Turns in one plane each, and the order they were made in; the first pair answered
W:
[ 0.46  0.18 -0.90  0.91 -1.57  0.85  0.55 -2.14 -0.64 -0.76  2.05  3.82
 -1.38  1.13  0.41  1.54 -1.34 -1.87 -1.89 -0.82  0.24 -1.69 -0.33  2.43
  3.37  2.65  1.64] |-> [-1.33 -3.07 -0.70 -0.82 -0.26  1.54 -0.66 -1.27  1.74  0.65 -2.61 -0.59
 -0.41  0.72 -0.35  2.43 -4.29  1.50  2.90 -2.14  0.49  1.75 -0.93  1.13
 -0.06  2.14 -0.19]
[ 0.34  1.87 -0.16 -0.98 -1.79  2.92 -0.48  5.39 -1.11  1.88 -0.76 -1.17
  0.81 -1.30  0.55  2.40  1.39 -2.42  0.00 -1.43 -1.58 -0.25  4.21 -0.56
 -0.99 -4.42  3.03] |-> [ 0.79 -0.22  0.93  0.92 -4.71  3.77 -2.08  2.16 -0.94 -1.28  1.58  2.10
 -1.04  0.30 -0.57  2.30  1.01 -3.61 -2.53  0.32 -1.04 -0.70  3.70  0.58
  1.00 -0.42  4.49]
[ 0.13  0.19 -0.34  1.92 -1.68  0.19  1.08 -2.85 -0.84 -2.47  2.88  4.44
 -3.74 -1.61  1.88  2.23 -1.39 -0.28 -1.34  1.06  0.89 -1.07  0.77  1.83
  3.69  1.22  0.11] |-> [-1.53 -3.20 -0.04 -0.14 -0.36  0.78 -0.28 -1.83  1.51 -1.08 -2.04 -0.29
 -2.85 -2.02  1.14  2.84 -4.42  3.16  3.78 -0.59  1.11  2.78  0.13  0.47
  0.06  0.64 -1.81]
E:
[ 0.57 -2.46  2.09  0.59 -1.65 -1.81 -0.38  0.08  1.93  0.27  2.22  3.43
  2.96  2.77 -0.75 -1.06 -1.93 -1.01  0.17  0.96  0.89  0.02 -0.98 -0.67
  4.65  0.14  2.89] |-> [-0.02 -3.73  2.16 -0.14 -0.96 -1.63 -0.73 -0.03  2.89  0.34  0.51  2.36
  3.04  2.64 -0.73 -0.36 -3.39  0.25  1.90  0.75  1.12  1.04 -1.20 -0.69
  3.78  0.24  2.05]
[-1.35 -2.46  0.27  0.67 -0.68  0.89  0.41 -0.44  1.14 -0.63 -1.78  0.28
 -2.97 -0.55  0.10  1.29 -2.08  2.23  0.44  0.08  0.76  2.22  0.11  0.46
  0.55  1.20 -0.73] |-> [-0.03  0.78  0.27  1.72 -1.50 -0.18  0.88 -0.39 -0.61 -0.63  1.95  2.33
 -2.09  0.50  0.12 -0.38  1.65 -0.70 -3.31  0.83  0.44 -0.82  0.29  0.51
  1.81  0.81  1.00]
[ 2.05 -1.17 -3.07  0.40  1.18  0.07  0.23 -1.88 -0.20 -1.15  0.81  0.03
  1.26  0.99 -0.12 -0.14  1.73  1.24 -2.06  0.67  0.41 -1.35  1.03  2.16
  2.24 -0.17  0.59] |-> [ 1.36 -2.39 -2.76 -0.75  1.96 -0.34 -0.24 -2.17  0.62 -0.59 -0.52 -1.28
  2.20  1.65 -0.57 -0.27  0.80  2.56 -0.55  0.81  0.59 -0.60  0.57  1.68
  1.22 -0.12 -0.36]
F:
[ 1.26 -3.03  0.14 -0.56 -0.35  0.17 -0.45 -0.16  0.83  0.11 -4.27 -0.90
 -3.05 -1.78 -1.44  2.20 -3.92  2.42  1.60  1.24 -0.17  2.85 -2.03  0.69
 -1.88  2.02  2.21] |-> [ 0.78 -2.20 -0.20 -2.83  1.07 -2.18  0.35 -1.78  0.51 -0.09 -3.06  0.98
 -1.34 -0.63 -0.76  1.18 -5.09  3.02  0.54  3.15  0.82  0.15 -2.28  2.08
 -0.43  2.64  0.02]
[-0.22 -2.90  2.29  2.80 -1.11 -0.30 -1.19  0.84  0.25  1.56 -0.81 -2.25
 -1.53  0.48 -1.17  4.91  0.35  0.84  2.52 -1.54 -1.98  2.14 -0.28 -0.99
 -0.57 -0.70  0.95] |-> [-1.04 -3.73  2.34  1.89 -1.03 -1.32 -0.89 -1.73  0.12 -0.12 -0.09  0.47
 -1.78  0.93 -0.48  5.43 -2.05  1.79  1.87  0.34 -0.96  0.63 -0.38  0.97
  1.58  1.40 -0.59]
[ 0.38  3.20 -0.11 -1.48  1.27 -2.32  2.08  2.57 -1.28  2.81 -0.60 -1.31
  0.19 -2.03  1.95 -1.13  0.61  2.72  2.04 -2.07  0.63 -0.14  0.70  0.45
 -0.93 -0.23  1.82] |-> [ 0.47  1.71  0.07  0.04  0.04 -0.77  1.35  2.73 -1.00  2.01 -1.26 -1.65
 -1.63 -2.80  1.74  0.06  0.37  2.61  2.59 -3.01  0.25  1.52  0.79  0.43
 -1.06  0.24  2.78]
Now pairs of rows:
(two turns a pair)
[ 0.08 -0.81  2.77 -1.82 -0.10  1.67 -1.86  3.29  2.05  2.40 -2.83 -4.98
  2.42 -0.53 -0.33 -0.54  1.41  1.57  2.65 -1.96 -0.39  3.32 -0.91 -2.36
 -4.86 -2.75  1.13] |-> [ 2.13  1.14  1.60  3.04 -3.10  4.33  0.23  3.20 -0.69 -0.20  0.23  0.47
 -3.71 -3.31  2.06  2.70  2.54 -1.25 -0.82 -2.75 -1.04  3.01  0.73 -0.02
  0.10 -2.30  4.26]
E then W
[-1.67 -0.14  0.91 -2.22  0.56 -1.53 -1.42 -2.42 -0.39 -2.67  1.17  2.98
  1.35  2.07 -1.86 -2.07 -0.10 -1.04 -3.96  3.15  1.45 -2.25  0.98  0.91
  2.25  3.18  2.09] |-> [-2.26 -1.91  0.32 -0.78 -0.18  0.85 -0.95 -2.36 -0.25 -3.75 -1.01  3.44
 -2.60 -0.65 -0.23  1.54 -3.25  0.41 -1.82  1.67  1.45  0.52  1.74  1.87
  3.25  3.57  2.19]
E then E
[-2.27 -1.37 -0.46  1.69  0.99  2.79  0.75 -0.48  2.82 -0.71 -2.09 -2.36
 -1.91 -1.10 -1.57 -2.22 -1.99  4.71  1.64 -0.29  3.13  2.52  1.87  0.83
 -3.07  1.18 -0.94] |-> [-0.70  2.27 -0.97  3.54 -0.06  2.26  2.66 -1.25  0.15 -2.19  2.81  2.87
 -3.06 -1.15 -0.08 -2.46  0.54  1.54 -3.25  0.92  3.15 -1.43  2.81  2.65
  1.09  1.42  0.32]
E then F
[-0.80  0.03 -1.36 -1.18  1.64  0.50  0.84  1.38  0.23  1.13 -2.94 -0.08
 -2.33 -1.88  2.35  2.09 -3.03  2.39  2.53 -1.62  0.25  1.29  0.73  0.63
  1.18 -2.01 -1.89] |-> [ 0.61  3.46 -1.78 -0.34  1.16 -0.46  1.97  1.75 -1.55  1.06  0.43  2.37
 -1.69 -1.49  2.85  0.80  0.21 -0.28 -0.86 -0.91  0.04 -1.71  1.44  1.00
  3.19 -2.77 -0.85]
W then F
[ 0.53 -0.01 -0.88 -2.57 -0.74 -1.27 -0.15  2.73  1.86  1.70 -2.73 -2.63
  0.23  0.78 -0.07  0.30 -1.52  1.50  3.54 -1.82 -1.19  3.40 -0.85 -4.08
 -1.91 -1.87 -0.48] |-> [ 2.39  3.79 -0.97 -1.15 -1.63 -2.47  0.55  3.06 -0.06  1.49  1.81 -0.01
  1.20  1.63 -0.32 -2.00  3.09 -2.31 -1.06 -0.64 -1.65 -0.18 -0.58 -4.17
 -0.15 -2.34  1.47]
E then E
[-2.22 -4.77  1.54 -2.51 -0.83 -1.51 -0.33 -5.35  3.66 -0.34 -0.14 -0.01
  0.49  2.50 -1.69 -2.32 -4.01  3.20 -0.80  3.12  1.65 -0.65 -1.74  3.56
  0.06  3.15 -2.61] |-> [-1.39 -0.05 -0.01 -2.24  1.71 -0.52  2.09  2.49  2.88  5.20 -3.25 -6.25
  2.01 -0.71 -0.42 -1.83  0.39  2.41  2.33 -2.08 -0.49  1.50 -0.25  0.15
 -3.68 -4.57 -1.57]
W then F
[ 0.39  1.93 -0.16 -3.76  1.44 -1.61  2.57 -0.69  1.00  1.81  0.75  1.82
  2.43 -1.11  1.95  0.90 -1.11  1.83 -1.58  1.43  1.28 -2.55  1.27  3.01
  0.01 -2.33 -2.14] |-> [ 0.05 -1.04  0.83 -3.11 -0.31 -1.10  0.60 -3.23  1.89 -0.28  0.84  2.84
  1.63  0.14  0.71  0.82 -2.60  2.14 -2.13  2.77  1.89 -1.71  0.63  3.46
  0.21  0.90 -1.87]
W then E
[ 0.85  1.87  3.52  0.44  2.06  1.57 -0.68  2.87 -2.27  1.73  3.40  2.45
 -3.23 -1.03  0.42  0.59  1.82  0.92 -2.22  0.56 -0.78 -1.64 -2.49  2.77
  3.09 -0.19  2.49] |-> [ 0.94  2.04  3.37  0.36  2.17  1.48 -0.82  3.38 -2.29  2.09  3.22  1.96
 -2.96 -1.12  0.43  0.55  2.18  0.77 -2.19  0.25 -0.97 -1.41 -2.46  2.28
  2.69 -0.60  2.77]
F then F
[-0.24  0.97  0.81 -3.42 -0.75  2.59 -1.37  2.27 -2.00 -3.55  0.16 -2.19
 -0.38 -0.21  2.52  0.67  0.23  0.89 -2.67  1.45 -2.10 -1.03 -1.59 -0.40
 -4.27  0.99  2.76] |-> [-0.59  0.95  0.63 -3.78 -0.31  2.44 -1.02  2.70 -1.97 -3.30 -0.73 -2.74
 -0.52 -0.86  2.58  1.13 -0.39  1.56 -1.71  1.17 -1.98 -0.68 -1.45 -0.32
 -4.23  0.43  2.26]
F then W
[ 1.20  2.71  0.74  0.60 -1.59 -0.20 -0.55  1.01  0.23  1.04 -0.27 -1.99
 -0.98 -0.54 -0.07 -1.29  1.94 -0.98 -0.33 -2.18 -0.02  0.22 -0.35 -1.01
  0.85 -0.52  0.81] |-> [ 0.71  1.56  0.65  0.46 -1.52  0.32 -0.66  0.90  0.74  0.96 -1.53 -2.31
 -1.79 -1.32  0.29 -0.26  0.40  0.23  1.09 -2.57  0.14  1.44 -0.37 -0.76
  0.64 -0.42  0.35]
E then E
[ 0.82 -0.94 -1.29  0.57  0.97  0.04  0.38  2.09 -0.82 -1.23  1.07  0.99
 -2.30 -0.55  0.82  4.66 -1.03  1.30  1.96 -3.35  1.98 -3.96 -0.69 -2.27
  0.04  2.43 -0.26] |-> [ 0.34 -0.98 -0.78 -1.54  2.20 -1.48 -0.31  1.73  0.17 -0.31  0.72 -0.65
  0.88  1.30 -0.39  2.42 -0.58  1.99  2.41 -2.51  2.26 -4.78 -1.37 -3.31
 -1.58  2.32 -1.27]
E then E
[-0.81  2.22  1.83 -2.53  1.67 -2.77  0.33 -1.06  1.05  0.46 -1.28  1.44
  4.78  0.16 -0.89 -0.31 -1.35  1.38 -1.36  2.33  1.71 -2.17  0.21  4.10
  2.39 -0.23 -2.74] |-> [-0.55  0.96  1.11 -0.03  0.83  0.94  0.35  2.39  1.71  1.75 -4.98 -1.95
  1.39 -3.18 -0.04  3.11 -1.75  2.10  2.27 -1.74  0.44  2.81  1.27  2.83
  0.52 -2.42 -0.99]
F then E
[-2.62  0.83  2.17  5.88 -0.80 -0.01  0.79 -0.14 -1.12  0.02 -0.43 -1.76
  0.45  0.16  1.34 -0.34  0.00 -2.93  1.24  1.33 -0.09  3.59 -0.07 -2.88
 -3.59  1.93  1.59] |-> [-3.09 -0.03  2.35  5.91 -1.30 -0.08  0.65 -1.94 -1.23 -1.35  0.11 -0.01
 -0.75  0.37  1.78  0.04 -1.57 -2.54  0.74  2.31  0.52  3.20 -0.01 -1.65
 -2.25  3.63  1.41]
E then F
[-0.13  1.47 -0.72 -1.39  2.33 -0.34  0.96  3.13 -0.31  2.04 -2.30 -2.17
  0.89 -1.15  0.88  1.01 -0.82  0.94  2.70 -2.46 -0.68  2.32  0.96 -0.40
 -0.70 -3.58 -1.22] |-> [ 1.18  0.12  0.02  2.71 -2.06  1.58 -0.18 -0.25 -1.42 -2.42  1.67  3.27
 -3.25 -0.56  0.56  1.79 -0.35 -1.92 -1.87 -0.67 -0.54  1.58  0.99  1.63
  2.90  0.72  1.76]
E then W
[-2.62 -1.22 -0.89 -1.73  1.68  1.66  1.38 -2.17  1.41 -1.16  3.15  1.38
  4.06  4.12  4.24  1.18 -4.88  1.49 -0.39  5.61  1.54 -2.76 -1.84  4.61
  1.46  1.43 -4.62] |-> [-2.78 -1.48 -2.05 -0.17  2.07  4.67  2.28  1.87  1.81  0.89 -1.29 -2.40
  1.13  0.24  5.86  4.61 -5.70  2.77  3.88  1.13  0.19  1.89 -0.44  3.09
 -0.52 -2.12 -3.96]
F then E
[ 0.33 -1.43  0.58  2.62 -2.77  1.43 -2.98  2.30  0.03  0.09 -1.09 -2.86
  0.61  0.00 -2.73 -0.20  3.37 -2.06 -0.86 -2.22 -1.74  4.48  1.14 -2.33
 -1.54 -0.53  1.85] |-> [-0.90 -2.95  0.55 -0.29 -1.71 -1.15 -1.94 -3.39 -0.21 -3.47  0.89  3.21
  0.20  1.33 -1.18  0.24 -2.41  0.26 -2.52  2.35  0.66  0.75  0.95  2.12
  3.14  3.73 -2.07]
F then F
[-2.33 -0.46  0.61 -2.43  0.46 -0.42 -2.02 -2.35  0.06  0.93 -1.35  0.42
  2.00  2.92  0.65 -1.10 -0.43 -1.22  1.01 -0.60  1.80 -0.70  0.43 -0.32
  0.48  1.17 -2.61] |-> [-2.21 -0.20 -0.28 -1.47  0.49  0.82 -0.60 -1.46 -0.40  1.03 -2.69  0.93
 -0.68  0.58  2.30  1.32 -1.90 -0.52  2.28 -2.06  1.49  0.50  1.21  0.55
  1.62  0.24 -2.54]
W then E
[ 3.39  2.66 -0.04  0.61  1.54 -0.98  0.52  1.96 -0.53  2.62  0.82 -2.07
 -1.76 -0.74 -0.28  2.24  2.52 -3.79 -0.50 -2.15 -2.23 -1.33 -0.57 -0.95
 -0.56 -2.31  0.97] |-> [ 2.93 -0.68  0.35  2.40 -0.61  1.02 -0.93  0.22  0.37  0.61 -0.19 -1.18
 -4.92 -1.39 -0.63  4.37 -0.08 -2.81  0.36 -2.27 -2.01  1.34 -0.65 -0.10
 -0.21  0.13  1.77]
F then W
[-2.69 -0.60 -0.57 -0.31  0.10  2.52 -2.16  3.82  1.53  0.50 -3.33 -2.54
 -1.26 -0.08  0.16  0.06  0.56  1.85  1.18 -0.98 -1.40  2.70 -1.62 -1.61
 -2.97 -1.97  0.45] |-> [-1.09  1.64 -0.68  2.37 -2.18  2.39 -1.19  1.78 -0.41 -2.26  1.67  3.27
 -3.24  0.34  1.10 -0.20  2.31 -1.23 -4.02  1.02 -1.09 -0.91 -1.03  0.33
  1.35 -0.12  2.40]
F then E
[ 0.18  0.13 -1.83 -0.35 -0.13 -1.72 -2.26  1.69 -0.08  1.03  1.44 -1.59
  2.89  2.70  0.57  0.68  1.98 -2.48  2.34  0.07 -0.07  1.23  0.01 -1.09
 -2.45 -0.75  1.40] |-> [ 0.53 -0.57 -1.82  1.59 -1.90 -0.63 -2.83  0.97 -0.51 -0.41  2.23  0.06
  0.98  2.37  0.70  1.50  2.11 -3.33  0.89  0.05 -0.10  1.62  0.05 -0.47
 -1.26  0.66  2.88]
W then F
[ 0.98  2.84 -1.46 -0.15 -1.77 -1.45  0.25  1.33 -0.86  0.85  0.14  1.03
  0.60  1.06 -0.13 -1.09 -0.36 -1.14 -0.76 -0.36  0.11 -0.22 -1.07 -0.24
  0.48 -1.01 -1.06] |-> [ 0.77  1.22 -0.95 -0.24 -2.46 -1.32 -0.93  0.21 -0.27  0.06  0.30  1.23
  0.76  2.09 -0.97 -1.44 -1.15 -0.74 -0.93  0.40  0.67  0.09 -1.67 -0.07
  0.16  0.68 -1.03]
W then F
[ 1.91  1.51 -2.44 -0.23 -1.49  1.40  2.70 -0.65 -2.28 -1.90  0.94  1.72
 -0.58  2.56  0.56  0.04 -0.61 -3.38 -2.30  1.79 -1.45 -2.13 -1.70 -3.42
 -0.03 -1.12 -0.21] |-> [ 0.71 -0.20 -1.96 -2.43 -0.11  0.89  1.49 -0.18 -0.56 -0.61 -1.54 -1.85
  1.58  3.51 -0.72 -0.77 -1.66 -1.23  0.46  1.28 -1.10 -0.50 -2.40 -4.78
 -2.90 -1.45 -1.58]
F then E
[ 0.47  1.14 -2.27 -0.17  2.16  0.54 -2.95  1.75  1.61  2.22 -0.12 -0.68
  1.42 -1.74 -0.02 -1.42  4.07 -0.35 -1.60 -0.38 -1.94 -2.16 -2.24 -1.52
  0.26 -0.58 -0.45] |-> [ 0.67  0.60 -2.74  1.63  1.15  2.54 -2.27  1.90  1.16  1.16 -0.91  0.47
 -1.95 -3.80  1.29  1.30  2.37 -0.03 -0.94 -1.57 -2.29 -0.76 -1.50 -0.45
  1.75 -0.49  0.15]
E then E
[ 0.84 -2.03  0.59  1.54 -2.13  2.54  1.73  1.15  0.56 -0.62  2.47 -3.59
  0.67 -1.22 -3.83 -2.58  2.11 -0.60  2.42 -0.84 -1.73  4.25 -0.47 -6.32
 -6.61 -0.30  0.64] |-> [ 1.86 -0.40  0.47  3.08 -3.08  2.80  2.38  1.23 -0.65 -1.25  4.54 -1.56
 -0.57 -1.64 -3.38 -2.44  3.87 -2.39  0.22 -0.67 -2.00  3.11  0.13 -5.81
 -5.03 -0.54  2.10]
E then E
[-1.06 -3.65  2.73  0.04 -1.69  4.10 -2.82  1.82  1.80  1.18 -2.06 -4.39
  0.53  2.11 -2.48  0.15  1.26 -2.48  2.91 -0.33 -1.01  4.20  0.49 -4.72
 -5.52  2.75  0.93] |-> [ 0.00 -0.06  1.17  2.39 -1.64  5.41  0.03  4.45 -0.19  1.81 -1.78 -3.11
 -2.50 -1.19  0.33  2.52  2.59 -3.89  2.54 -2.72 -2.00  4.31  2.26 -4.11
 -3.68 -0.42  2.16]
E then W
[ 1.67  1.49 -0.83 -1.63 -0.06 -0.33 -2.68 -0.54 -1.86  1.13  3.03  2.72
  0.46  1.92  2.98 -2.46 -1.08  1.66 -1.59  1.35 -0.27 -2.25  2.22  2.49
 -0.10 -0.28 -1.30] |-> [ 0.90 -0.10 -1.00 -1.99  0.65  0.85 -3.24  1.45 -0.41  2.77 -0.47 -1.30
  0.39  0.83  2.64 -1.45 -1.99  3.29  1.89 -0.72 -0.57  0.96  2.01  0.90
 -2.76 -1.73 -1.54]
F then E
[-1.91 -5.48 -1.16 -2.22  1.56  1.70 -0.84  1.01  2.24 -0.91 -2.27  0.45
  2.87  2.29  1.88 -1.44 -3.19  1.56  2.64  2.32  0.51  1.12 -4.15 -0.20
 -0.33  1.09 -1.81] |-> [-0.51 -1.19 -2.40 -0.73  1.38  1.17  1.89  0.98 -0.70 -1.86  1.61  5.29
  1.21  1.06  4.30 -0.70 -1.71 -0.81 -1.29  3.08  0.48 -2.60 -2.91  2.14
  4.21  0.28 -1.31]
E then F
[ 0.71 -0.21 -0.54  2.02 -1.30  1.93  0.78  0.69 -0.87 -0.81  0.65  1.33
 -1.14 -0.35  1.49 -0.17 -0.79 -0.15 -1.03  0.02  0.23  0.58 -0.99  0.94
  1.07  1.07  2.09] |-> [ 0.03 -1.07  0.21 -0.12 -0.44  0.36 -0.64 -0.01  0.50  0.05  0.21 -0.75
  2.26  1.60 -0.29 -2.56 -0.49  0.79 -0.30  0.99  0.62  0.17 -2.19 -0.36
 -1.17  1.38  0.98]
E then W
